One hidden turn or mirror swaps the rows below in pairs. Which row is each named row swapped with?
The rows were stretched afterwards, more along some directions than others.
rekug: 170	-231	-181	247	-86	-31	-202	227	163	-171	202	200	-133	-142	96	43	-191	66	-22	-370	216	204	-185
bipu: -122	39	-96	158	-268	99	-10	308	169	120	55	182	-178	-49	21	-90	-55	-203	-32	-368	514	166	148
Gudof: 59	-139	-131	236	-101	-91	-6	270	219	7	252	18	-91	8	105	-96	-49	52	67	-179	260	132	-130
bug: 65	-177	-78	26	-290	53	127	206	95	-41	-7	166	120	-259	120	-50	-173	70	-144	-222	228	154	126
tibo: -40	24	-100	228	-175	164	34	167	197	107	-129	255	-88	-189	78	-82	-118	-105	-74	-259	322	103	235
pume: 174	-241	-178	149	-54	-69	-162	139	144	-123	42	178	-107	-118	95	-7	-201	-8	-101	-478	313	174	-48
Kisug: 96	-278	-238	72	-95	-118	-132	190	85	-72	-48	214	-95	-63	116	-20	-131	55	-131	-390	173	139	-9
vitet: 134	-44	-312	38	4	-7	-49	122	77	-209	-1	-18	-106	-296	54	78	-36	83	-186	-198	-79	175	-112
vufo: 45	-73	-146	-147	-190	-46	-12	119	79	-43	40	-2	-73	-168	66	-133	-37	-94	-202	-260	233	159	109
fogo: 48	-123	-143	-81	-199	-37	-51	152	123	-34	76	27	-164	-128	66	-141	-32	-77	-192	-351	226	139	82
Mape: 3	69	-225	190	-62	-29	23	217	220	-47	-82	146	-28	-236	-57	-98	-80	33	-68	-211	205	136	-128
mefum: 82	77	-118	241	-58	19	-102	249	229	-33	89	126	1	-210	-64	-98	-90	-43	-63	-160	208	111	-160
gimat: 86	-56	-10	115	-148	38	-17	345	78	-45	237	92	-67	-7	179	135	-210	29	8	-157	271	92	-175
Maka: -86	-8	-42	134	-27	53	178	331	105	-48	175	188	-225	-95	-13	24	-186	77	-136	-215	160	161	86
Noroz: 66	-160	-117	127	4	-50	-18	187	130	-115	215	12	-72	-12	179	-43	-86	-30	-29	-117	249	189	-91
ribe: -7	-20	-102	24	-41	65	181	290	91	1	96	258	-109	-111	-18	-73	-194	57	-211	-285	275	148	161
sizik: 93	-184	-119	56	-211	97	-139	321	64	-32	235	148	-74	-29	209	128	-223	5	-82	-121	284	77	-155
Roren: 139	35	-222	73	-91	7	37	135	204	-219	54	-29	-108	-322	-14	114	-33	102	-112	-267	-39	122	-101
Parot: 67	-121	-70	111	-215	-6	124	241	68	-83	14	68	162	-268	56	-64	-147	168	-44	-180	157	168	87
Sizug: -15	-12	-192	176	-77	-40	-35	286	123	-11	-47	126	-137	-16	-41	-143	-110	91	-3	-227	325	187	-217
konup: 135	-117	-64	84	-180	-18	-99	334	62	-100	276	151	-93	-67	148	86	-231	25	-55	-149	218	143	-175
pid: 33	-276	-143	108	-97	-50	-237	172	-41	-68	19	173	-86	-4	142	-21	-120	17	-142	-329	320	217	31
muri: 86	-139	-101	37	-142	6	196	222	37	-102	-18	133	140	-311	112	-49	-190	120	-137	-220	147	185	167
Regaz: -35	56	-177	142	-87	34	45	206	155	-91	-25	94	-16	-246	-93	-93	-35	60	-38	-107	213	206	-104
miker: -56	-153	-171	183	-53	-77	-3	289	125	-47	285	50	-176	80	84	-96	-61	137	56	-101	232	185	-147
Nipi: -80	-48	-120	132	-75	105	144	274	138	5	149	250	-167	-51	20	-42	-186	93	-194	-183	101	138	84
gel: 92	-112	-205	-146	-182	0	-99	68	151	-176	56	68	32	-274	71	-81	-24	-51	-273	-252	191	102	-25
gur: 46	171	-26	242	-154	15	275	304	246	95	124	137	-137	-66	-125	-112	-111	166	21	-434	238	159	-30
retu: 72	-94	-61	140	-56	-66	-115	207	115	-150	246	88	-45	7	193	25	6	38	-28	-55	200	238	-299
pomu: 111	12	-168	-61	-56	-21	-87	104	124	-140	-53	-23	-85	-182	54	129	5	-3	-110	-255	3	205	-132
Fadi: -121	31	-97	218	-163	35	194	406	246	-26	43	251	-106	-128	79	-63	-30	-135	-65	-365	449	180	229
pakul: 17	-63	0	228	-187	-37	-37	265	253	36	227	217	-113	7	-102	-103	-65	110	-87	-437	362	84	-111
zege: 149	93	-185	21	-25	64	80	125	230	-270	47	120	-75	-346	88	182	5	46	-179	-230	-68	170	-67
Bubik: 37	-215	-66	95	-161	9	105	225	-23	-56	-11	102	94	-187	117	-88	-213	131	-114	-218	237	143	135
Vobu: 37	-224	-107	53	-101	-18	-109	175	54	-32	176	49	10	29	157	-89	-67	-24	-22	-78	405	199	-8
Denil: 144	5	-198	30	-28	-9	25	134	202	-262	52	-26	-86	-322	-28	107	-15	125	-129	-201	-62	125	-91
dop: 78	-101	-110	89	-177	60	-71	337	42	-45	196	15	-28	-69	79	144	-210	70	-35	-90	164	97	-146
gonod: -146	-96	-42	159	-32	86	56	221	38	-2	90	205	-282	23	41	12	-184	192	-64	-88	98	133	95
tino: 11	65	-165	71	-158	41	-6	120	127	-120	54	-85	-184	-193	55	53	-59	76	1	-188	-60	139	-38
zok: -26	23	-6	152	-205	16	149	229	169	147	27	137	-123	5	-115	-119	-96	110	-60	-425	413	126	38
fes: -106	-16	-139	54	-229	87	67	323	221	40	-35	237	-67	-169	47	-46	-80	-198	-135	-301	427	126	235
Feb: 55	-163	-97	150	-215	24	123	192	13	-55	6	45	99	-183	72	-55	-132	194	-48	-136	193	139	99
Tutar: 49	99	-48	163	-195	19	131	210	264	88	23	239	-43	-62	-139	-63	-131	144	-82	-425	244	132	-17
Vufot: 161	-304	-258	112	-36	-39	-155	194	183	-150	33	311	-69	-215	97	81	-205	31	-173	-382	286	92	21
kuzar: 87	-225	-205	137	-144	-69	-103	231	238	-100	118	337	-118	-103	41	6	-131	70	-100	-512	409	144	-22
mov: -122	32	-151	187	-240	107	61	260	249	116	-1	276	-135	-34	92	-74	-99	-153	-72	-301	521	151	202
bor: 117	-151	-184	86	-31	-108	-6	244	219	-182	168	123	36	-98	152	74	24	32	-102	-137	114	116	-169
zoti: 6	-11	-170	195	-84	22	-99	246	195	-15	31	95	-46	-147	-144	-74	-117	53	-17	-162	195	143	-129
biva: -115	62	-150	187	-199	84	85	286	256	105	-41	228	-114	-112	91	-42	-49	-192	-78	-348	449	87	193
bufis: 58	-43	-146	-116	-158	-84	-92	125	27	20	29	-42	-47	-64	5	-241	4	-54	-189	-328	233	207	9
Vin: 132	50	-106	-122	-196	-88	21	143	184	-41	38	48	24	-213	83	-83	75	-171	-186	-356	310	200	61
fekif: 61	-173	-191	-146	-113	-25	-90	124	111	-119	40	48	29	-186	130	-60	55	-159	-316	-300	195	177	25
nuvup: 146	-74	-92	69	-179	40	-53	329	85	11	240	67	-26	-11	146	107	-183	4	-35	-216	299	91	-192
mamem: -75	-79	-123	177	-244	168	20	230	289	80	24	305	-116	-136	68	-55	-96	-145	-104	-311	400	109	176
Bebaf: 10	35	-249	299	-96	-29	-6	256	254	-77	40	170	-80	-188	-85	-113	-126	103	-44	-243	196	197	-188
fatu: -16	27	-224	206	-153	43	24	257	242	-25	-44	81	-65	-191	-87	-67	-70	72	-21	-216	184	129	-159

fatu pairs with -> fes
Roren pairs with -> vufo
rekug pairs with -> Vobu
mefum pairs with -> tibo
zok pairs with -> Maka
Mape pairs with -> biva
pid pairs with -> retu

